In the data rows, the value 128 means zero.
Here are some points, each followed by its number:
[142 172 153 147 132 131 128 139 160 128 147 129 174 140 154 143] 0
[125 113 161 121 151 136 112 133 132 120 105 139  79 100 127 134] 1
[136 140 170 155 129 111 110 161 152 125 124 126 140 144 146 160] 2
[124  98  76 135 118 102 136  70 136  59 193 130  98  82 135 123] 3
[135 142 158 144 123 118 120 149 162 120 128 114 134 146 148 155] 4
[129 112 131 108 134 103 109 111 180  88 119 151  87 107 118 140] 5
[157 157 136 193 148 142 129 168 121 177 142  99 136 133 133 174] 6
[153 191 108 100  88 105 103 108  81 105 162 103 192 126 137 129] 7
[ 71 102  98 125 146 156 161 189 119 141 121 149 132 153 114 113] 8
[112 123 118 158 114 118 165 140 151 132 138 139 156 145 111 110] 9
[ 98 123 106  88 121 126 136 146  98 135 101 151 138 178 107  99] 10
[135 125 142 162  88 104  96  87  89 125 114 135  84  98 108 121] 11
[110 108 163 134 130 128 102  78 156  61 151 145  45 100 167 131] 12
[146 138 107 139 156 155 140 177 103 149 164 107 212 143 137 121] 13
[135 153 142 127 156 114 104 154 167 147 119 133 189 159 139 157] 14
[137 155 133  92 108 106 124 102 132 106 151 113 125 107 147 111] 15
[137 121 130 133 149 123 101  96 114 117 112 121 119 100 138 120] 16
[116 135 139 117 118 122 120 166 106 128  94 122 148 131 139 117] 17
[124 111 211 163 132 181 135 140 126 161  89 113 130 130 128 110] 18
[182 159 192 158 138 155 113 130 106 163 125  93  75  93 119 147] 19
[ 97 107  83 107 144 173 162 162 107 153 139 126  74 140 168 147] 20
[152 139 111 135 140 104 116 143 127 118 135 104 198 158 155 127] 21
[165 181 134 168 144 117 109  94 181 135 174 137 188 141 137 149] 22
New points follow, each followed by the numbers of its two nearest points above, nearest first.
[ 78 127  92 100 155 152 157 183 142 135 117 143 105 164 141 112] 8 20
[ 96 148 123 113 137 133 148 176 134 138 115 117 149 147 137 127] 17 8
[134 116 112 163 136 114 114 123 149  72 142 119  81 107 117 154] 5 16
[133 133 124 133 134 100 114 139 141 121 128 120 203 156 140 133] 21 14
[131 146 182 162 156 171 121 174 157 174 104 140 157 150  99 102] 18 14
[131 138 140 121 159 116 104 154 173 141 112 131 193 171 136 151] 14 0
[131 151 102  93 106  78 110 100 142 112 126 136 145 170 111 130] 15 10
[180 133 164 139 125 125 120 113 135 147 137 103 194 102  99 158] 0 22
[130 146 102  90 110  95 113  95 153 104 134 138 140 170 119 118] 15 10
[141 127 112 134 130  90 123 140 141 106 134 127 191 144 137 122] 21 9
[181 139  88 154 139 136 142 127 123 149 131 100 149 129 140 122] 21 6
[121 120 180 150 137 155 121 134 145 159 132 137 152 154 122 111] 18 2
[144 125 141 127 155 161 135 149 122 153 119 128 101 105 116 139] 1 16
[147 145 110 150 153 144 141 165 109 157 150 113 184 116 123 138] 13 6
[126 110 155 117 121 117  88  72 157  58 138 138  80 100 157 129] 12 5
[106 146 112 117 130 139 145 179 136 137 115 115 152 155 138 128] 17 8
[136 139 108  46  84  81 140 134  94 106 136 138 162 178 118  89] 10 15
[119 137 121  59  78  92 126 138 126 106 120 150 144 178 115 111] 10 17
[151 141 177 146 162 158 106 152 106 170 121 117  95 109 144 138] 19 1
[134 136 185 167 147 162 121 154 150 175 114 140 166 151  84 102] 18 9
[169 168 136 150 130 136 156 133 129 165 141 110 164 138 132 130] 0 6
[ 71  97  85 108 120 111 141  83 136  66 149 140  89 102 134 131] 3 5
[112 144 112 208 166 154 151 152 133 189 110 115 136 140 111 147] 6 9
[131 155 115 183 140 140 124 150 113 162 129 115 173 143 135 143] 6 13
[ 97 107 122 124 120 138 142 121 148 140 109 149 116 138 103 122] 9 10
[140 121 136 135 144 126 102  91 118  97 125 124 108  97 143 115] 16 1
[142 157 132  99 106 114 116 108 119 121 151 134 119 119 147 107] 15 16
[127 108 159 142 128 136 108  71 147  90 145 144  50  97 154 129] 12 1
[114 139 104 117  92 104 131 102 119  89 148 123  89 120 147 133] 15 3
[179 156 204 147 125 167 134 143  89 179 121  98  59  86 118 155] 19 18
[161 148 111 145 136 147 146 163 105 157 147 109 190 122 128 119] 13 21
[141 167 116  91 101 122 124 105 124  95 147 113 119 108 167 116] 15 16
[ 74 127 103  82 152 167 156 191 133 144 113 147 116 173 143 123] 8 20
[ 83 119  87 107 119 109 126  73 141  59 147 154  90  88 149 139] 3 5
[105 129 104 101  92 101 132 101 116  75 146 127  89 125 147 134] 15 3
